In the rows, zero is written as 128.
The rows of A fall into 3 groups, and each row is roughly a mix of its group's hidden directions; some rows fit no group.
A (120 x 11):
[[151 113 123 153  91 147 150  80 125 123 152]
 [126 131 166 144  89 138 117 131 136 165 169]
 [102 168 116 134 132 127 166 162 153 118 100]
 [122  84 126  82 149 145  97 112 137 107 133]
 [147 176 122 139 155 153 137 123 114 100 164]
 [152 168 120 120 133 133 166 148 112 174 134]
 [136 167  98 134 108 132 153 118 102  83 140]
 [160 160 108 132 148 155 157 120 111 128 170]
 [139 170 129 168 166 121 132 143 146 142 101]
 [173 102 111 102 118 144 131 142 129  90  99]
 [104 115 125 118  81 111 123 182 140 132 126]
 [153 138  92 105  97 101 116 108  96 118 104]
 [142 145 125 123  91 111 127 147  96  95 172]
 [124 141 119 171 131 146 122  77 102 146 147]
 [128 169 137 150 108 118 120 135 111  81  94]
 [164 163 120 173 126 114 117 153 129 104 147]
 [133 129 123 120  96 166 133 128 130 146 188]
 [161 123  84 110 122 119 144 123 116 168  98]
 [113 119 107 137 156 127 137 150 189 113 108]
 [164 126 106 135 143 141 129 154 168  83 130]
 [123 152 113 103 100 105 111 134 103 131  75]
 [111 120 113  97 151 173 155 109 116 148 100]
 [113 150 116 103 121 136 119 176  84 114 108]
 [101 109 126 107 167 151 169 121  96 137 123]
 [151 158 148 171  99 131 146 166 124 134 141]
 [108 140  74 140 109 129 109 115 114  97  99]
 [125 121 128 146 169 128 166 117 178 128 148]
 [140 106  91 114 145 157 150 141 159 158 102]
 [148 113 129 153  86 148 147 118 115 122 177]
 [180 156 125 140 126 105 123  93 153 143 111]
 [132 142 128 106 123  82  96 131  91 164 132]
 [139 113 111 118 101 104 111 170 126 175 141]
 [177 116 107 138 109 141 117 104 105 166 111]
 [131 178 155 152 128  99 112 111 145 158 137]
 [120 144 142 115 139 152 146 176 124 169 156]
 [ 83 132 123 125 146 114 120 126 100 108 180]
 [142 150 106 165 107  93  99 123 121 159 151]
 [138 150 102  90 117 131 141 136 107  74 121]
 [135 164 114 111 150 125 120 119  92 142  77]
 [150 120 148 133 137 165 105 150  88 108 162]
 [135 138 114 116 168 108 171 101 111 160 138]
 [ 87 147 134 102  92 144 158 108 115 117 152]
 [151 162 107 139 137 157 159 109 122 166 105]
 [ 96 162 162  90 150 113 124 120 103 142 138]
 [147 133 171 140 167 134 138 137 146 166 154]
 [ 97 158 134 138 160 139 128  86 115  91 141]
 [144 126 137 161 100 135 125 141 145  67 137]
 [134  78 117 138 136 159  82 127 126 104 118]
 [ 90 110 164 111 106 102 118  92 107 140 119]
 [133  86 128  98 127 102  98 163 104 148 136]
 [144 178 124 140 142 124 157 162 124  98 151]
 [101 157 171 129 150 150 120 123  91 153 123]
 [114 128 109 116 122 133 102 106  84  79 142]
 [106 148 145 162 115 166 129 132 128  93 164]
 [143  81 101 121 122 155 137 105 137 131 171]
 [161 121  80 145 139 138 165  93 131 133 129]
 [129 136 114 147 168 169 151  86 141 118 132]
 [130 144 159  85 180 121 133 115 133 105 127]
 [100 125 117 113 106 143 144  72 126  95 113]
 [141 140 125 114 159 128 161 125 146 152  73]
 [157 182 120 147 121  93 132 136 149 143 144]
 [138  96  94 104  89 143 135  94 126 149 111]
 [142 132  99 109  82  97 127 114  88 116 134]
 [114  92 112  89 160 133  94 124 141 141 101]
 [ 99 175 129 158  84 125 147 121 126 119 140]
 [178 119 128 153  85 157 145 117 142 133 128]
 [131 114  97 149 101 143 131  80 113  93 145]
 [107 123 129  93 143 138 177 118 158 155 110]
 [175 150 111 131 110  93 127 116 157 145 102]
 [151 134  91 149 103 131 169 148 146 104 151]
 [137 177 142 123 145 121  97 167 135 128  96]
 [ 90 106 133 123 118 180 121  89 134 127 117]
 [122 183 153 138 107 104 159 120 122 140 151]
 [144 166 107 125 142  83  95 140 144 104 136]
 [ 88 152 113 129 146 112 153 110 132 160 167]
 [122 119 163 117 171 165 118 144  95 114 142]
 [134 151 132 133 174 126 110 164 135 108 169]
 [ 84 113 135 114 110 174 113 101 106 144 128]
 [120  89 139 110 163 170 120 117  96 110 128]
 [154 126 101 147  71 151 129  99 136 125 137]
 [105 105 127 111 144 110 121 185 122 144 161]
 [115 171 120 129 128  95 100 142 102 117 168]
 [129 177 124 169 136 122 144  99 150 137 103]
 [123 172 140 134 178 124 108 120 119 133  92]
 [114 112 131 145  91 140  93 135 133  85 162]
 [119 100  83  93 101 150 143 137 137 155 121]
 [151  97 114 109 147 160 111 111 139  81 141]
 [ 99 131 156 108 173  99 151 118 148 130 104]
 [149 148  93 120 154 146 165 107 117 136 166]
 [134 121 142 146 129 132 150  58 140 149 126]
 [157 106  86 113  87  91 135 126 123 137 130]
 [122 137 109 173 119 111 138  86 134  98  99]
 [141 143 119 124  98 139 124 156  96 179 152]
 [144 177 118 127 125 105 146 163  96 148 145]
 [158  95 116 105 150 120 151  95 144 123  90]
 [161  87 118 136 106 114 169 107 148 119 112]
 [149 155 134 115 147 143 124 170 142  78 138]
 [ 84 115  97 143  91 132  91 128 116 144 131]
 [137 137 120 107 143 116 109 112 143 117  61]
 [142 128  85 106 119 156 160 108 118 159 102]
 [161 175 114 151 129 106 143  98 138 127 155]
 [119  77 160 144 107 142  91 123 138 138 143]
 [ 82 141 159 113 160 113 152 135 157 143 121]
 [177 160 148 157 111 132 108 110 127 144 152]
 [ 72 129 126 133 117 148 137 117 176 110 127]
 [126 131 155 144 104  99  93 146 165 162 130]
 [140 124 144  85 167 107 160  96 133 121 111]
 [126 154 116 153  91  91 114  99 155 112 147]
 [166 122 117 115 174 148 167 114 107 140 128]
 [157  98 118 135  97 160 175 138 134 143 121]
 [130 172 131 131  91 109  85 128  96 120 128]
 [117 121 135 100 171 134 144 107 104  84 107]
 [125 137 131 116 157 122 135 198 137 149 124]
 [176  97 162 115 148 138 152 127 141 151 140]
 [171  86 114 109 101 133 165 118 127 122 130]
 [163 152 146  97 161 125 159 105 110 110 117]
 [ 80 115 101  80 138 120 110 109 119 136 131]
 [147 158 100 150 152 124 131 185 137 131 130]
 [167 150  90 153 121 103 141 145 154 102 126]
 [100 127 115 144 105 143  71 155 125 109 115]]

Here is one row of each group, with its name. Which group are the others in?
[126  90 152 135 166 143 109 129 157 161 106]
(54)
[154 177 128 156 114 147 146 131 159 112 103]
(87)
[ 91 116 131 137 114  99 147 131 145 181 149]
(57)

[118 149 172 171 121 119 109 119 109 157 109]
(57)
[128 155 143 119 151 141  95 181 101 118 133]
(87)
[ 99  65 127  99 143 131 125 114 110 133 124]
(87)
[141 107 153  96 177  96 151 140 138 123 119]
(54)
[127 127 163 164 148 138 134 122 164 146 170]
(87)
[146 139 133 154 165 141 169 112 165 133 150]
(87)
[ 93 106 126 127 158 131 152  98 167 112 102]
(87)
[ 73 158 163 136 140 119 134 123 122 160 127]
(87)
[145 129 146 122 126 174  94 123  88 104 111]
(87)
[ 97 142 107 150 101 132 104  90 120  90 115]
(54)
[132 155 105 117  72 122 142 128  95 129 155]
(54)
